128 stands for zero in the data rows.
Here is a table of points, one per row:
[ 65  72 136 124 104 149 103  55  83 137  88 130 200  94 135 127 169  69 136 136 189 158 196 126 104  58  87 150  97  78 165 158]
[149 116 160  94 116 152 164  91  56  45 105 170 198 131  82  74 149 148 166 151 196 197 215 100 105 119 153  53 139  65 116  50]
[ 92 163 136  49  82 103 206 114 134  55  57 138 138 144  71  82 103 141 100 175 238 180 158 130  87  84 122  31 183 117 138 176]
[ 78 100 125  76 105 146 123 124 160 131  61 159 122  83 120  72  84 104  75  71 233 173 121  78  86 139 176  86 101  81 136 189]
[145 189 155  40  84 166 148  92  49  99 112 168 179  75 120 125 110 125  38 166 214 132 102 100  33  79 133  86 160  95  76 120]
[ 74 102 153 124 154 153 132 135 109 104 170 172 215 118  49 136 104 149 105 118 173  97 112 167  49 123 155 109 173  86 156 102]
[140 107  94  71 144 140 117  83 136  68  58 176 170  98  94 122  93 115  66 175  54 200 191 164 123 155  93 155 157 106  74 135]
[164  91 173  85  76 158 131 117  65  53  86 149 174 137  78  85  45 129 127 175 149 118 177 112 149  97 148 134 113 141  95  76]
[160  52 156  58 112 232 125 135 147  90 135 126 100 138  74 121 108 169 109 150 163 131  96  90 108 151  89 135  93 134 108  89]
[106 128 140  75 110 159 102 142 149  62 112 127 111 101  89 167  98 197  48 107 180 110 154  49  98 116 116  99 107 138 140  97]
[108  98 161  77  91 158 166 108 123 135 117  78 169 126 145  76 139 120 107 109  99 162 194 105 112  79 147 106 129 106 108  67]
[ 99 146  91  95 149 148 137  78 130 126 171 255 166 138 126 131  93 186 159 183 101 180 200  75  84  77 145 197 114 129 104 116]
[138 103 179  63 107 166 119 159  44 148  95 179 210 170 123 106 102 130  24 131 190 132 142 136  47 138 112 136 118 122 135 142]
[117  79 132 117  80 118 117  85 119  58 151 208 169  74  49  68  98  94 160 185 165 138 159 184 105 148  96  32 113 106 107 127]
[108  98 144  88  77 111 163 131  97 107 154 175 192  77 118 104 134 101  95 116 135 151 130  78  88 173 125  76 125 137 156  63]
[156 128 144  27 133 166 188 108 117 129  55 255 194 140 118 107 150 173  89 217 130 101 221 149 113 116 139 142  73  66 132 148]
[105 179 131 159 145 176 150  67  74 117 190 164  98 116 125 126  67 179  88 150 208 190 129 131 145  87 177 133 150 131  95 137]
[105 140 110 105 158 145 201 115  76  14 148 244 139 130 114  61 114  67 133 147 255 130 122  65 110 173  91 113 174 139 109  91]
[196 139 181 100 117 151 140 112 152  82  51 208 208  97 101 118 103 133 126  74 144 141 119 132 128 121 111  85 146 107 169 129]
[ 71  90 168  80 103 155 165 140 124 138  64 179 182  73 103  82 166 193  84 188 155 173 200  94  91  81  95 128 134 133  78 128]
[ 94 128  85 100  78 177 184 125  81  71  67 181 130 128 106 110  63  72 151 177 209  97 142 165  45  96  32 103 130  78 118 139]
[148 110 108 127 111 198 177  70  84 123  99 170 207  35  86  53 120 153 124 179 126 184 208 131  92 103 117 187 135 156 185 151]
[ 88  66 133  63 117 132 148 112 193  98 146 141  89 130  81 156  85 132  65 113 177 142 128 145 144 112  90  94 131 194 129 174]
[111  52 156 198 143 157 154 138 166 128 100 171 141  94 115 142  91 136 183 117 188 170  77 129 107 151 110 145 153  66  77  93]
[ 63 109 141  81  55 148 177 125  93  81  37 158 177 133  85  11  74 120  60 119 152  99 111  59  86 106  84 103 123  83  81 121]
[ 55 141  81  94  94 102 154 139 108  78  89 201 132 121  65  95 130 133  74 148 122 150 149 131  72  94 176 142 144  94 198  96]
[ 60 109 121 128  77 140 104 108 115  32 134 204 164  46 106  89 154 125 144 171 148 182 155 145  21 171  84  87 115 107  90  82]
[ 74 156 181 140 133 141 169 112 138 142 100 237 136 111  72 123 100 124 169 155 175 175 103 130  98  63 119 182 130  50 121  40]
[115 106 122  95  80 124 100 148 128  69 102 174  82 113  66 162 102 202 120 105 154 209 112 147 115  63  91 162 191 102 122  96]
[100 156 160  94 156  89 168  92 104 129 160 129 142  91  67  61  87  71 101 128 153 121 153 143  54 149 148 121 175  96 159 112]
[ 67  93 190  39 175 149 182 106  72  90 166 131 140 101 134  55  93 190 171 132 163 141 154  99 173  74  73  87 107 142 178 122]
[ 72  99 120 119 138 158  92  98 117  31  74 175 210 125 108  77  90 169 124 167 189 124 148 119  91 146  86  59 128 122 177  53]
[110 171 123 117 152  78 110 114 102 152  97 189 127 123 164 154  60  89  89  95 151 143 175 152 105 132 131 131 167  55 141  67]
[175 212  93 110 143 156 117 133 160 122  99 194 105 122  98  42  45  99 144 118 182 146 133 156  72 122 130 161 151  73 148  50]
[ 77 183 195 157 123 184 220  62 151  35  56 199 123  62 106 117  45 134 123 111 139 175 109 184  86 135 162 163 175  42  93  77]
[113 110 159  71  87 123 101 147 121  42 106 177 142  88  70  60 185  81 190 148 181 131 121 119  96 190 178 108  91 111  95 119]
[150  88 108 136 139 134 121  92 130  67 144 169 189 101 118 102 126  90  82 166 184 105 116 106 104  94 149  94 154 168 100  81]
[146  70 114  96  60 164 175 102  79  93 107 190 134 136 153  77 114 144  69 100 208 171 141 133  40  81  93  77  89  32 137  89]
[178 127 113  20  90 218 134  89 123  79 142 139 125  65 116  94  73 153 119 167 162  79 138 125 107  35 123 133 181 152 172 128]
[ 64  98 109 124 167 192 180  89 136  40 107 136 163 158  75  45 133 107 131 172 234 117 122  82 105 171 116 107 145 171 132  79]
[102 111 127 146  98 172 119 109  81  87  81 106 187 131 109 117 148 137 187 108 140  89 121 137  77  95 127  63 156  73 185  73]
[102  46 158 110  71 152 145  25 122  53 133 177 180 140  82  87 101  63 137 132 150 163  88  80  92 109 104  85 159 100 137 129]
[113 159 136 155 103  99 164 133 126 190  58 134 108 172  97  77  98  75 109 100 143 156 104 145  90 175  93 131 144  61 108 109]
[106 129 132  80 123 126 118  98 122  87  55 190 166  79 146 114 145 168 131 187 170 127 145 117 139 143 138 143 103 149 125  90]
[111  64 122 124 111 137 173   6 140 125  80 207 114 142  95 136  72 118 104 133 191 135 101 147  89  90 180 183 150  73  79  35]
[123 163 115 100  88 136 154 104 108  78  88 135 180  77 109 135 118 108 162 119 208 137 179 148 164 121 197 173 134 169  81 208]
[ 96 127 124 170 101 197 163  77 107 113  73 190  44 110  60 119 158 157 163 103 173 189 157 183 115 133 138 131 161  94 112 112]
[106 146 106 106 128 136 169  98  66  88 100 103 104 107 147  57 150 139  70 133 184  94 162 150  79  86  61  95 130 135 100 128]
[101  75 105 103 118 110 172  83 159  46 111 186 136 126  85  70 183  74 138 185 214  94 128  92  46 140 166 121 125 133 117  26]
[146  60 146  43  82 127 196 105 102 153 102 180  88  73 109 104  87 106  88 158 212 124 179 124  63 160  88  97 159 119 145 107]
[113  36 182  60 111 113 161  97 140  29 149 175 177  81 149 101 131 111 103 115 228 155 157 136  85 140 163  67 151  98 162  56]
[114  83 114  93 195 160 171 104  80  37 106 163 116  98  89 149 201  80 115 185 164 132 148  98  99 140 126   6 134  52  98 139]
[ 81  90 177  37 161 160 119 127  81  56 145 112  94 118  97 110  43 129 149 183 150 191  88 123 119 104  87 124 109 134 177 127]
[150  83 152  98 132 144  60  63 118   7  84 150 115 175 134 117 102 171  75  61 134 118 172 156 150 126 108 102 115  68 172 168]
[ 38  48 182  93 155  92 131 131  94  86  52 255 148  78  57  83 127 149 101 183 186 180 139 122 151 124 111  25 170 111 109  74]
[ 90  42 133 135  49 118 177 144 152  96 121 150 153 110 110  91 104 175 110 137 179  61 172 170 147 197  75 129 180  74 163  92]
[105 141  57  95 125 168 195 110 174 112 108 231 135  68  83 110  71 123 117  27 137 194 162 104  77  85  74 112 171  51 138  98]
[117 123 120  78  31 169 176  54 125  95  68 168 137 117 115  78 108 176  84 101 211 223 118 100  48 150 122 113 140 143 152  42]
[150  68 127  95 139 188  89  99 166 121  83 160  88  93 109 109  78 177 108 131 162  90 176 102 123 118  72  81  72 142 170 178]
[ 64 201 167 128  66 153 191  59 149 129 118 216 194 125 109 112 130 106 146 156 193 127 117 227 118  80 110 158 117  76 151 106]
[138  67 138 146  89 177 186 134 110  62 128 220 171 150 154  85 128  86 137 130 143 153 162  57 137 149 128  46 159 144 133  80]
[134 123  91  96 136 103 186 153 142  44 163 173 170 136 112 146 161 114 162 145 231 162  91 114 102  62  58 131 139 105 144 119]
[ 73  79 150  55 129 112 120  74 150  71 114 223 193 138  98 138 174  93 118 134 211 118 137 133  97  97 107  93 149 167  98  83]
[106  69 163 191 108 169 163 116 147  83 116 144 212 110  76  61  86 156  57 142 147 137 148 153  86  58  83 114 118 137 135 109]
[153 128 138 174 130 145 165 174 191  78  97 145 164 120 122 130  89  71  94 159 131 208 233 161 141   3 100 182  88 130 117  69]
[166 106 182  71 101 131 146 112  97 124  94 183  61 135 160  40  83 126 103 159 184 201  85 132  38  88 123  96 134 165 167 141]
[114 128 150  77 114 134 138  91  95  77  94 191 163 109  63  81  68 152  40  40 255 107 203 137  54 110 115  69  95 119  90 112]
[122 120 155 153 136 144 135 118 126  70 101 139 122  86  83 126 109  99  51 135 182 200 115 162 104  88 107 209  98  42 194  79]
[ 56 135 133 117 121 153 123  51 193  68 162 115 161  95 123 140 132 169 116 191 182 116 151  48  79 166  80 104 182  95 168  54]
[ 78 131 133  90 158 138 147 112 132 106  59 167 145 154  98 171 121 110 136  79 173 130 159 155  70 145 153 122 170 155 164  83]
[141 101 165 145 125  64 228 110 105  61  99 151 158 117  83 184  78 170 136 104 156 135 144  77  10 103 126  82 101 141 161 107]
[ 69  69 125 128 153 114 146 134  88  19 164 177 200 143 129  57 104 176 119 150 151 122  84 129  91 144 206  62 119  93 100  93]
[113 170 131 106  63  84 130  59 108  48  90 200 148 158  74  51 154  95  21 170 132 130 177 115 152  86  87 153 116 138 153  61]
[ 85 189 156 179 109 212 189 133  69 140  93 238 135 155  25 142  58 123  90  90 159 210 146 140  89 129 104 125 105 144 136  97]
[ 77 155 201 143  92 194 147  82 134  90 131 219  88 136  58 137 121 123 132 165 171 144 199  82  70 138 132 212 136  42 151 108]
[132 139 116  40  61 148 117  99 118  98 140 135 151 156  41  93 166 133  84 186 160 150 156 167 143 129 149 132 116 112 183  91]
[ 87  77 151  89  70 155 126 166 131  61 129 166 134 151 135 105  93 140  56 210 143 155 241 157 104  26 195 128 184  93 170 154]
[ 42 149 130  70 156 173 186 105 170 148 124 201 127 106 109 123 136 132 141 164 127 158 184 159 131  91  79 125  92 129  88  54]
[ 84 138 180   9 121 206 147 150  98  72 118 132 108 121  89 155  76 120 113 125 139  87 164 121 136  64  87  98 126 159 162 110]
[ 82 173 167  94 138 158 135  92 142  96 118 168  55 107  75  92 158 104  73 110 101 131 105 145  80  66 129  94  91 117 126  62]
[128 103 108  90 108 164 179  54 166  97 173 169 185 141  86 142 128 110  62 205 242 156 142 135 134 205 136   6 128 101 150  99]
[ 84  83  87  50 148 165 152  99 104  83  92 138 135 107 141 130  48 143 127 130 160 121  91 124 162  83  93  83 114 143 148  76]
[109 114 111  37 114 193 137 106 161 125 104 115 181 130  94  96 166 111  93 137 205 211 229 127 119  34  89 186 112  53  97  50]
[ 96 140 107 111  36 231 134 123 102 109  58 196 126 132 120 127  79 139  96 177 193  95  95 154  73  83  90  58 118 131 153 109]
[160 152 132  84  86  91 135 106 134  97  89 132 166  71  55 133 110 142 138 124 140 173 172 141 119  69 146  74  42 104 163  85]
[116  82 168 121 126 110 141  85 157 106 135 189  71  77  55 114 107 118 116 123 173  96 146 140  68 111  95 186 188  42  44  94]
These points spread out most along one direction. Take the direction at right angles to it along which they spread out most. Go by this last direction. How far along it is each point below, from 0 to 99? 50 is the average, and the first point above lies past it. One standard deviation of the points above along it is 16.
[ 90  42 133 135  49 118 177 144 152  96 121 150 153 110 110  91 104 175 110 137 179  61 172 170 147 197  75 129 180  74 163  92] -> 44
[ 64  98 109 124 167 192 180  89 136  40 107 136 163 158  75  45 133 107 131 172 234 117 122  82 105 171 116 107 145 171 132  79] -> 33
[ 69  69 125 128 153 114 146 134  88  19 164 177 200 143 129  57 104 176 119 150 151 122  84 129  91 144 206  62 119  93 100  93] -> 31
[ 87  77 151  89  70 155 126 166 131  61 129 166 134 151 135 105  93 140  56 210 143 155 241 157 104  26 195 128 184  93 170 154] -> 79
[109 114 111  37 114 193 137 106 161 125 104 115 181 130  94  96 166 111  93 137 205 211 229 127 119  34  89 186 112  53  97  50] -> 68
[111  52 156 198 143 157 154 138 166 128 100 171 141  94 115 142  91 136 183 117 188 170  77 129 107 151 110 145 153  66  77  93] -> 20
[106  69 163 191 108 169 163 116 147  83 116 144 212 110  76  61  86 156  57 142 147 137 148 153  86  58  83 114 118 137 135 109] -> 58
[105 141  57  95 125 168 195 110 174 112 108 231 135  68  83 110  71 123 117  27 137 194 162 104  77  85  74 112 171  51 138  98] -> 40
[178 127 113  20  90 218 134  89 123  79 142 139 125  65 116  94  73 153 119 167 162  79 138 125 107  35 123 133 181 152 172 128] -> 85
[113  36 182  60 111 113 161  97 140  29 149 175 177  81 149 101 131 111 103 115 228 155 157 136  85 140 163  67 151  98 162  56] -> 38
[ 92 163 136  49  82 103 206 114 134  55  57 138 138 144  71  82 103 141 100 175 238 180 158 130  87  84 122  31 183 117 138 176] -> 57
[ 60 109 121 128  77 140 104 108 115  32 134 204 164  46 106  89 154 125 144 171 148 182 155 145  21 171  84  87 115 107  90  82] -> 27
[ 73  79 150  55 129 112 120  74 150  71 114 223 193 138  98 138 174  93 118 134 211 118 137 133  97  97 107  93 149 167  98  83] -> 41
